In the rows, zero is written as 128.
Rotation paths and how fast each direction turns (degrees a step)
Each turn is a multiple of 5 degrees from 10 to 175, or 0.
Each row of a path follows its step; steps can be skipped.
path 1
step 0: [126 118 126 126 125 128 123 133 126 124 133 127 117 119 134 139 124 129
 130 144 126 128 140 141 127 128 139 133 121 127 120 125 131 124 134 121
 128 127 121 133 123 128 134 126 131 136 121 121 134 121 128 146 124 136
 126 132 121 129 138 133 109 128 136 135 124]
step 1: [123 121 125 126 127 137 124 125 139 131 123 131 123 121 126 126 125 121
 122 143 131 137 130 136 142 131 130 123 135 122 119 129 128 128 126 128
 120 120 125 124 125 116 132 139 120 132 136 132 131 141 121 141 123 130
 128 121 118 136 125 138 124 131 132 144 121]
step 2: [111 120 128 126 133 137 124 122 129 126 127 129 131 135 137 129 138 127
 135 130 128 130 129 135 126 133 132 136 132 133 123 127 130 124 128 132
 131 115 142 127 127 119 128 139 128 134 136 127 119 145 135 141 134 127
 137 139 121 126 134 132 117 134 117 128 125]
step 4: [129 125 124 132 126 125 131 120 133 129 116 134 135 126 135 128 128 125
 115 125 126 128 128 136 134 130 124 137 118 124 125 126 126 135 120 136
 116 120 130 118 140 116 135 142 136 135 130 134 132 136 120 131 122 132
 139 132 131 133 123 122 134 113 123 138 119]
step 5: [134 131 122 138 134 134 124 126 126 131 126 123 123 143 147 122 132 123
 119 126 120 129 135 130 127 115 132 140 118 126 122 135 130 128 125 133
 135 121 136 130 139 129 129 134 128 134 128 130 120 133 128 135 128 134
 139 137 132 115 140 123 132 126 125 128 125]
step 6: [129 123 131 137 122 123 119 134 123 139 131 133 128 132 135 122 136 121
 120 126 133 124 146 135 132 113 124 134 112 114 121 134 128 123 129 129
 131 133 118 130 121 119 123 120 132 129 129 121 130 121 127 136 128 136
 133 121 125 126 128 121 129 121 121 139 128]
step 7: [125 128 121 133 122 127 123 133 127 126 125 127 119 115 123 136 137 118
 117 122 124 125 135 141 137 117 134 145 127 127 117 128 131 126 122 134
 128 123 119 117 120 117 142 126 132 130 121 135 138 130 121 128 122 120
 135 131 131 131 132 125 131 134 124 137 131]
step 8: [131 131 125 128 135 138 126 131 132 134 140 121 113 129 130 134 139 119
 131 124 120 125 134 128 130 126 137 137 125 129 113 141 135 126 131 134
 140 125 129 134 119 132 134 127 125 138 133 139 124 146 125 131 129 136
 124 122 121 127 131 127 128 133 131 140 130]
step 9: [124 111 137 137 123 131 126 122 131 140 131 136 124 136 122 124 137 132
 130 118 132 125 138 132 127 133 129 135 122 125 125 129 127 116 136 125
 124 124 128 127 117 120 126 122 135 133 127 133 129 139 117 135 126 128
 118 122 122 133 123 121 110 130 122 135 136]
step 12: [123 119 136 132 128 135 117 125 133 131 128 133 127 127 126 111 136 143
 126 130 119 128 141 124 125 127 130 132 116 124 129 121 132 121 130 124
 125 122 126 130 136 128 124 140 135 131 125 127 132 121 113 138 122 127
 126 142 133 115 125 128 121 124 119 134 126]
Speeds:
[129 129 129 127 130 129 127 129 130 127 125 130 125 126 126 130 127 130
 125 129 127 130 127 128 130 127 128 127 127 130 127 129 127 130 130 127
 125 127 130 129 127 127 132 127 126 130 128 129 129 130 128 126 129 130
 128 129 128 129 129 129 132 125 128 127 127]
110
[130 127 127 131 130 128 129 126 124 128 126 130 128 130 127 128 126 128
 127 128 129 130 126 130 130 127 129 127 126 129 129 127 129 131 129 125
 131 129 127 128 132 129 128 129 131 128 125 126 126 128 126 129 128 130
 127 127 129 129 128 125 128 126 130 126 128]
60
